In the data rows, 128 means zero.
Each row has a hidden score. How much does it go up from the first row of each pair to the second? 20 means little or no change, 40 a big rise and 0 a big fall. The score is a weighted sum of the row's numbers plus the product of two more (or one squared), each taken from its middle value.
[140 129 123 117 112 107 112 116 108 118  99 101]
[ 91  92 101 104  98  97 114 124 125 133 142 139] ~ 26
[125 102  94  92 106 138 180 190 191 150 102  69]
[174 173 173 174 183 183 163 150 129 146 132 137] ~ 23
[199 198 194 189 194 179 151 132 110 135 132 143]
[ 95  96  98  98  94  98 107 110 122 126 134 139] ~ 18
[ 80  77  83  88  81  85 120 140 135 131 112  95]
[100 104  97  90  82  58  46  52  44  67  66  86] ~ 7
[193 194 192 193 194 192 167 146 127 146 147 163]
[ 72  69  75  88 113 168 216 221 220 180 134  88] ~ 15
[105 107 104 107 101  98 105 117 125 107 110 110]
[165 157 153 145 148 138 135 128 116 129 120 125] ~ 24
[122 129 133 133 139 139 131 125 109 133 123 135]
[112 109  99  98  98 100 116 122 115 126 105 105] ~ 22
[ 99  95 101 101 103 124 141 140 152 138 125 113]
[138 132 135 127 132 145 144 132 138 135 132 132] ~ 19
[ 84  90  94  96  91  95 104 110 117 125 126 138]
[ 96 121 129 138 129 105  77  69  75  84 123 146] ~ 21
[111 116 119 120 116 114 114 118 115 132 141 145]
[132 123 128 131 138 158 184 193 184 173 164 145] ~ 23
[ 94 110 114 123 120 112 110 119 122 121 138 139]
[107 107 102  98  93  93 101 116 110 124 108 109] ~ 12
[114 108 104 100  84  69  74  78  74  82  87  82]
[ 96  98  93  90  87  80  87 109  98 116  97 104] ~ 23
[199 195 193 190 189 188 162 143 124 136 139 151]
[104 102  95  99  91  97 113 129 129 109 101  84] ~ 14
[104 104 115 120 135 166 173 162 153 124 104  89]
[ 99 100  96 103 101 106 132 155 159 136 129 115] ~ 35
[152 145 151 152 150 165 162 138 145 141 145 138]
[147 136 134 129 121 123 116 107 116 114 127 131] ~ 17
[106  98  87  88  79  69  87 110 121 111 103  91]
[165 169 174 170 170 160 139  98 104 109 122 133] ~ 27
[104 104 103 104 106 111 128 137 130 131 107 103]
[154 159 161 158 158 139 115 105  93 115 122 147] ~ 27
[172 170 169 172 172 175 161 135 119 129 118 128]
[106 105 107 103 108 112 117 129 124 140 131 143] ~ 24
[124 123 118 114 124 131 144 161 150 165 143 152]
[157 165 164 171 173 177 174 161 159 147 159 157] ~ 18
[159 150 145 140 138 144 151 159 146 138 137 116]
[189 186 193 189 189 185 159 122 129 124 141 143] ~ 23
[135 124 119 112 103 105 111 125 119 122 116 106]
[125 112 111 110 118 116 138 149 164 146 128 122] ~ 28
[140 139 144 141 138 140 124 111 119 121 132 137]
[102  98  96  97  94 100 123 137 138 132 122  94] ~ 19
[104 108 118 121 136 159 175 169 168 153 148 137]
[ 99  95 100  98 100 109 113 104 118 124 132 133] ~ 19
[108 112 117 117 106  97  97  98  97 101 118 115]
[126 116 114 110 116 132 148 144 148 125 109  90] ~ 16
[ 84  93  99  99  93  96  89  94 103 116 129 148]
[131 111  98 100 101 122 160 182 171 121  80  43] ~ 6
[111  97  93  86  91 101 123 137 142 131 116  89]
[ 96 105 103 110 107 108 114 130 135 120 127 119] ~ 25
[118 123 131 136 146 161 166 156 156 144 155 147]
[105  93  91  87  89 105 134 142 142 122 106  81] ~ 11
[156 143 139 134 134 127 127 111 124 121 128 130]
[114 112 109 107 106 110 121 148 158 137 136 119] ~ 18
[188 189 185 182 185 178 159 136 118 129 124 133]
[118 117 115 118 120 116 128 132 121 135 127 142] ~ 22
[ 98  89  87  80  87  93 118 121 132 118  95  68]
[130 142 141 144 141 128 124 126 126 125 141 149] ~ 31
[114 113 109 106 110 111 113 123 107 112  96  92]
[178 189 191 195 189 170 128 115 113 112 145 168] ~ 33
[135 128 126 119 125 141 151 134 145 134 138 124]
[146 136 136 139 149 176 201 198 199 178 170 150] ~ 24
[185 190 185 188 190 187 163 153 152 146 168 157]
[203 195 194 189 191 189 164 128 133 135 143 149] ~ 26
[155 159 161 156 152 141 124  93 101 104 128 148]
[114 103  99  98  97 107 130 127 139 123 102  86] ~ 12
[101 100 101  96  91  97 102 104 118 112 119 121]
[119 107  96  96  96 108 126 125 135 121 108  93] ~ 13
[ 76  66  69  78  98 145 190 204 206 171 135  96]
[ 99  99  98 106 108 126 144 172 180 149 142 124] ~ 15
[188 185 190 187 185 179 149 112 120 124 151 162]
[104  97  90  87  78  69  84 105 114 105 111 106] ~ 12
[118  95  86  79  79  69  95 104 122 107  90  88]
[ 85  95  94  92  96  97 105 114 105 127 123 138] ~ 19
[ 90  94  99 101 100  95 106 112 105 126 120 138]
[123 116 112 108 112 123 143 152 137 147 106  98] ~ 15
[127 114 112 107 106 102 115 107 116 117 115 105]
[100  97  94  97 108 124 155 174 162 161 121 116] ~ 24
[104  93  90  93  99  88 101 115 129 106  89  78]
[ 84  81  80  77  83  84 115 125 119 126  98  91] ~ 16
[127 104  99  96 102 129 172 193 171 140  97  48]
[173 180 177 175 164 149 115  96  91 106 133 144] ~ 30
[163 175 176 179 176 153 119 103 105 106 133 153]
[104 109 118 116 113 116 100  88 102 105 119 121] ~ 20
[106 103 104 102 104 114 133 131 138 129 115 106]
[101 100 102 103 112 117 127 146 130 139 111 110] ~ 16
[107 108 117 119 135 165 171 156 148 120 101  90]
[112  95  91  87  92 109 132 145 144 125 109  86] ~ 37
[115 114 118 120 132 153 164 176 150 150 122 121]
[ 91 102 106 113 103  85  72  88 100 107 141 162] ~ 26
[ 93  98  97  96  98  95 104 117 102 122 124 139]
[133 133 132 137 137 136 136 146 147 138 151 144] ~ 22
[160 158 152 157 150 144 135 140 135 132 145 142]
[ 82  90  95 100  95  87  99 108 111 114 126 123] ~ 27
[103  93  86  82  81  89 110 134 123 131 102  93]
[190 202 201 204 198 178 147 124 119 124 158 172] ~ 31
[196 194 194 187 190 188 163 127 128 128 151 156]
[163 172 175 171 166 147 103  85  75 106 124 157] ~ 16
[ 88  97  95 103  97  89  87 111 120 113 134 140]
[158 164 162 160 157 142 105  99  84 106 116 139] ~ 16
[176 180 187 191 195 194 173 147 134 140 153 143]
[95 98 96 92 86 64 70 79 71 94 90 98] ~ 11
[197 195 192 186 189 180 153 140 120 146 140 154]
[101  98 103  99 101 110 115 113 122 124 132 141] ~ 15
[ 78  87  94  97  88  82  94 107 107 119 127 120]
[122 135 141 141 138 126 108 106  92 121 121 146] ~ 15
[111 109 113 113 116 134 158 167 164 153 146 118]
[103  99 101 103 104  89  96  95 116 116 125 143] ~ 17
[123 129 136 133 138 138 129 119 121 121 136 139]
[182 192 194 198 192 172 135 122 117 124 158 175] ~ 21
[184 196 196 201 191 174 130 118 117 113 148 163]
[123 121 120 114 112 115 120 111 121 115 118 117] ~ 21
[ 95  84  84  76  77  78 100 107 120  99  91  78]
[ 91 104 106 106  98  92  92 114 111 118 134 143] ~ 31
[138 137 143 140 143 151 139 118 119 115 121 120]
[100 100  99 104 109  88  94  87 106  95  97 101] ~ 21
[204 200 196 194 196 196 174 139 138 136 141 139]
[ 90  91  92  82  71  46  41  38  65  74  98 105] ~ 15
[ 83  96  96  99 100  92  97 120 129 116 136 141]
[ 95 114 113 114 100  64  44  55  67  86 120 139] ~ 12
[157 173 177 176 163 148 117  94  89 116 142 159]
[101  98  99  98 103 116 128 127 141 125 120 104] ~ 20
[103 100 103 101 102 105 113 109 131 126 132 135]
[184 192 194 199 194 181 142 127 129 131 166 182] ~ 18
[122 120 122 123 122 125 141 138 143 147 155 144]
[177 180 183 180 174 166 124  93  98 105 129 139] ~ 15
[147 150 152 145 134 106  77  61  58 100 123 168]
[128 123 118 117 121 134 142 154 144 151 132 131] ~ 14
[ 90  93  97  96  92 104 118 111 126 123 132 142]
[156 141 133 126 137 156 169 185 174 179 137 125] ~ 20
[141 140 142 139 134 137 125 113 115 121 131 133]
[ 83  81  88  94 113 147 180 186 182 152 125  95] ~ 18
[ 89  95  97  94 100  94 103 117 114 127 125 136]
[172 177 178 186 196 199 188 169 147 154 136 144] ~ 24
[169 179 181 184 176 164 136 123 120 123 146 152]
[ 98 104 100 107  98  95  98 118 125 121 119 112] ~ 16
[181 166 156 156 169 168 166 153 150 146 140 138]
[111 111 112 106  96  83  92 102 104 113 124 121] ~ 15
[182 184 187 183 179 171 134 107  90 118 127 152]
[188 186 190 188 192 193 171 134 134 137 148 163] ~ 30
[176 182 189 188 184 170 136 113 102 123 146 165]
[ 88  90  95  93 101 103 112 107 123 127 132 133] ~ 19
[102 113 117 112 102  78  59  55  56  98 122 159]
[153 152 142 134 122 104  76  76  71 105 108 128] ~ 15
[ 98 104 109 110 116 123 133 127 140 136 152 161]
[109 121 125 138 149 164 166 186 184 161 167 167] ~ 20
[120 121 118 125 124 119 129 144 146 139 148 142]
[189 189 187 184 180 171 148 115 121 127 145 148] ~ 24
[141 143 146 146 136 126 123 113 119 124 132 134]
[127 129 123 127 124 129 134 153 154 143 146 143] ~ 18
[111 103 101  98 105 129 152 157 164 142 122 104]
[ 97 109 110 108 105  83  78  74  76 113 128 158] ~ 21
[141 138 140 139 142 144 140 121 127 126 134 138]
[112 105 110 111 112 102 110 110 135 127 130 143] ~ 22
[123 125 129 128 136 146 146 137 147 144 160 165]
[165 176 175 177 169 160 140 123 126 123 136 149] ~ 16
[196 194 191 189 189 185 160 141 127 143 147 151]
[ 83  89  87  89  83  71  79 108 111  97 101  91] ~ 18
[ 86  89  92  92  92  92 104 120 112 136 123 136]
[195 197 189 187 187 187 162 151 128 143 139 149] ~ 24
[182 185 179 179 173 169 146 148 141 130 148 146]
[110 106 104 100 100 106 123 113 127 117 117 103] ~ 20
[104 104 103 102 108 119 129 135 143 124 125 105]
[164 165 173 173 164 150 122 105  96 112 135 151] ~ 15
[135 144 144 138 131 106  86  83  80 109 122 150]
[134 143 140 146 146 151 142 154 156 139 144 135] ~ 18
[120 117 108 110 128 126 141 148 153 145 146 143]
[109 104 106 110 121 142 153 169 145 144 114 103] ~ 8
[193 196 192 194 190 182 160 144 139 128 142 149]
[ 99  98 101 101  93  95 104 113 116 123 126 118] ~ 17
[135 126 120 120 120 135 148 161 145 145 129 107]
[ 91  90  93  89  74  53  53  61  67  90 101 101] ~ 17
[111 114 110 111 108 105 113 131 131 114 107 103]
[ 89  96  97  95  92  88  84 105  98 115 110 124] ~ 20
[185 192 194 197 193 178 145 138 127 127 148 162]
[119 131 135 140 138 128 119 118 126 118 138 146] ~ 19
[127 127 121 117 113 102 101 104  93 113 102 107]
[196 194 197 192 192 192 165 127 136 136 152 161] ~ 33
[146 150 158 159 152 151 127 126 109 124 138 145]
[119 118 115 107  95  86  75  84  86 116 117 130] ~ 17
[119 122 114 110 105  96 104 108  99 117 109 111]
[ 91  97  98  97 100  98 105 114 112 129 122 144] ~ 26
[66 71 71 61 49 17 16 35 34 65 66 85]
[142 144 141 148 156 168 172 183 185 158 160 151] ~ 35
[110 114 116 120 116 117 124 133 137 139 144 138]
[118 124 120 119 106  86  71  86  99  99 117 124] ~ 13
[ 98 104 105 105 102 102 105 116 104 135 126 137]
[108 106 100 103 101 103 110 136 127 106  96  81] ~ 19
[100 101 107 104 106 116 125 115 131 125 130 135]
[123 130 132 129 122 102  82  77  71 112 128 162] ~ 19
[111 100 100  92  94 103 122 121 136 116 109  93]
[200 193 191 190 192 194 181 159 146 143 140 137] ~ 27
